(in the rows, 128 means zero)
Each named turn below is shown by a few rows before and after it. Which turns, in which order, take the first row of each later pair to the second? The first pair is answered.
W (before |-> after):
[161 149 182 133 160 177 102 117] |-> [132 103 144 105 148 127  81  61]
[100 106 175  99  91 113 123 164] |-> [ 93  99 171 102  92 104 113 168]
[108 109 136 103 118 120  94  87] |-> [ 98 136 127 155 133 123  88 151]
[143 133 122 125 117 126 151 138] |-> [139 126 117 117 114 123 141 126]
R (before |-> after):
[111 119 148 132 101 138 145 152] |-> [110 108 152 111 112 129 111 106]
[134 138 146 144 145 160 122 146] |-> [127 130 163 131 122 160 128 141]
[101 100 144  66 120 120 125 124] |-> [102 112 105 110 179 115  97  98]
[159 154 111 151 151 147 121 134] |-> [153 150 136 125 104 148 147 157]
T (before |-> after):
[122 123 117 165 140 102 106 123] |-> [135 136 139 159 146 130  99 128]
[151 152 142 151 148 148 115 126] |-> [138 135 100 158 143 111 130 136]
[126 148 127 156 142 140 117 167] |-> [122 118 102 140 151 112 106 115]
[112 111 113 117  99 118 141 139] |-> [128 102 147 108 112 140 116 109]

(2 to 3 turns a pair)
[146 161 154 136 103 131 172 190] |-> [145 148 131 168 181 119  75 115] : R then R then W
[158 156 143 104 152 145 128  84] |-> [135 158  86 154 143 112 150 163] : W then R
[119 106 133  86  89 111 160 123] |-> [133 139  79 157 158 108 142 125] : R then R
[124 144 184 134 169 170  65 115] |-> [131 166 164 143 116 166 158 210] : W then R then R
[141 127 147 138 153 156  89 102] |-> [116  91  97 108 115 110 128  92] : T then W then W
[105 117 165 124 132 134  88  97] |-> [116 148 152 153 128 150 137 176] : R then R
[111 148 176 156 160 133  90 126] |-> [108 144 195 133 128 138 115 148] : R then R
[137 131 148 140 157 135 141 165] |-> [112 109 137 132 138 108 118 169] : R then W then W
[127 131 138 105  98 123 172 166] |-> [125 115 162  81 102 128 133 103] : W then T
[128 146 150 155 112 133 145 184] |-> [103  95 111 130 102  81 127 127] : W then W
[145 106 144  79 130 134 153 106] |-> [115  87 108 108 112 100 145 153] : W then R then R
[101 122 146 152 159 124  71  94] |-> [121 130 173 133 157 148  91  80] : W then W
[ 99  95  99 129 142 104  83 126] |-> [116 126 151 106  96 140 146 179] : R then R then W
[100  89 130 121 102 117 107 122] |-> [144 138 152 126 117 167 155 153] : R then R then W
[152 136 165 115 150 165 117 120] |-> [146 112 128  80 124 139 151 104] : T then W then R
[ 95  94 112 121  94  88  95 143] |-> [114 139 117 175 134 115  87 168] : T then R then T
[149 116  98 105 122  98 176  90] |-> [155 127 158  82  96 135 173 108] : W then W then R
[123 113 161 108  89 125 136 160] |-> [127 128 109 170 168 113 100 125] : R then R
[104 101  44 154 102  68 163 174] |-> [ 83  72 126 152 112  80  38 128] : R then T then W
[108 102  88 101 102  85 171 111] |-> [149 156 146 106 104 151 198 147] : W then W
[162 163  94 170 171 147 146 144] |-> [125  97 115  79  83 105 162 109] : R then W
[156 139 112 123 137 130 150 107] |-> [140 124 115 128 147 122 115  92] : W then T then W
[163 162 101 143 164 136 175 125] |-> [161 155 120 124 141 141 187 129] : T then R
[134 133 104 144 163  94 117 127] |-> [142 148 130 146 143 117 141 167] : T then W then T
[142 124 105 124 150 119 115  76] |-> [140 151 121 161 168 134  96 120] : W then T
[115 155 196 116 103 155 105 124] |-> [112 128 112 132 152 105  75  69] : R then T then T
[122 134 102 161 155 123 110 138] |-> [127 109 123  93 102 128 158 116] : R then W then T
[118 113 105 106 102 118 151 113] |-> [116 125 160 126 111 149  99 128] : T then W then T
[140 122 146  97 100 124 172 133] |-> [131 108  98 114 123  88 153 108] : R then T then T
[117 102  94 115 110 106 153 117] |-> [136 147 154 147 129 155 135 162] : W then T then T
[172 145 147 137 182 156 120  56] |-> [147 122  81 137 184 103 145  58] : T then T
[135 142 131 178 145 147 119 160] |-> [159 140 137 130 153 161 131  91] : W then R
[ 93 117 154 142 114 146 132 203] |-> [ 83  85 162 122 112 139  95 167] : R then W
[140 140  89 141 140 119 169 131] |-> [115 123  89 159 131 101 125 151] : R then R then W
[105 116 159 143 116 134  96 157] |-> [119 125 152 127  95 131 155 175] : W then T then W
[112 107 137  99 101 128 135 117] |-> [137 146 146 120 151 156 134 107] : R then W then W
[135 144  63 161 134  83 145 146] |-> [171 185 132 166 167 147 123 138] : T then R
[140 128  98 102 101 103 179 135] |-> [147 145 131 111  94 138 175 158] : T then T
[152 122 149 164 130 149 132 130] |-> [152 112 150 137 104 143 156 123] : T then W then R
[117 132 147 140 151 141  99 103] |-> [116 126 171 116 121 141 112 112] : R then R then R
[133 100 112  78 130 125 113  39] |-> [ 88  84 149  90  54 117 105 153] : W then R then R
[103 117 135 130 127 123  71 124] |-> [110 128 116 151 145 118  76 132] : R then T
[120 151 180 129 133 159 151 149] |-> [103 138 176 110 108 139 161 154] : W then T
[116 138 145 134 113 141 137 174] |-> [128 143 102 150 165 130 126 125] : W then R then R
[128 114 137 112 149 133  93  89] |-> [132 120 105 116 161 122 118  85] : R then W then W
[153 115  91 105 134 126 138  82] |-> [131  98 119  89  83 118 128 114] : W then R then R
[103 113  98 146 128  72 122 135] |-> [133 160 171 156 121 133 127 166] : T then R then R
[162 135 156 103 114 144 184 121] |-> [156 127 129 111 113 124 195 133] : T then T then T
[135 122 173  92 142 137 119 101] |-> [156 147 139  99 148 140 163 107] : R then T then W
[107  94 131  85  71 111 148 125] |-> [127 138 155 119  79 144 162 181] : W then W
[157 139 129 137 138 151 111  80] |-> [150 153 132 173 131 149 102 140] : W then T
[142 131  78 120 154 107 179  98] |-> [149 139 149 103 158 152 133  65] : R then W then T
[108 117 132 155 114 123 116 176] |-> [146 136 121 155 171 146 104 119] : W then R then R
[135 128 178 104 128 152 108 134] |-> [110 125 159 122 113 132 112 176] : W then T
[123 148 143 136 119 170 107 139] |-> [122 133 147  99  91 161 135 120] : T then W then R
[109  96 110 117 131 105 106  97] |-> [117 125 109 134 107 112 164 172] : R then R
[119 127  82 148 167 108 129  87] |-> [138 147 183 117 124 171 119 109] : T then R then R
[128 141 135 146 142 165 129 157] |-> [138 131 120 124 161 158 121  93] : W then R
[153 175 174 125 120 174 176 160] |-> [134 118  64 134 175 102 139  69] : W then R
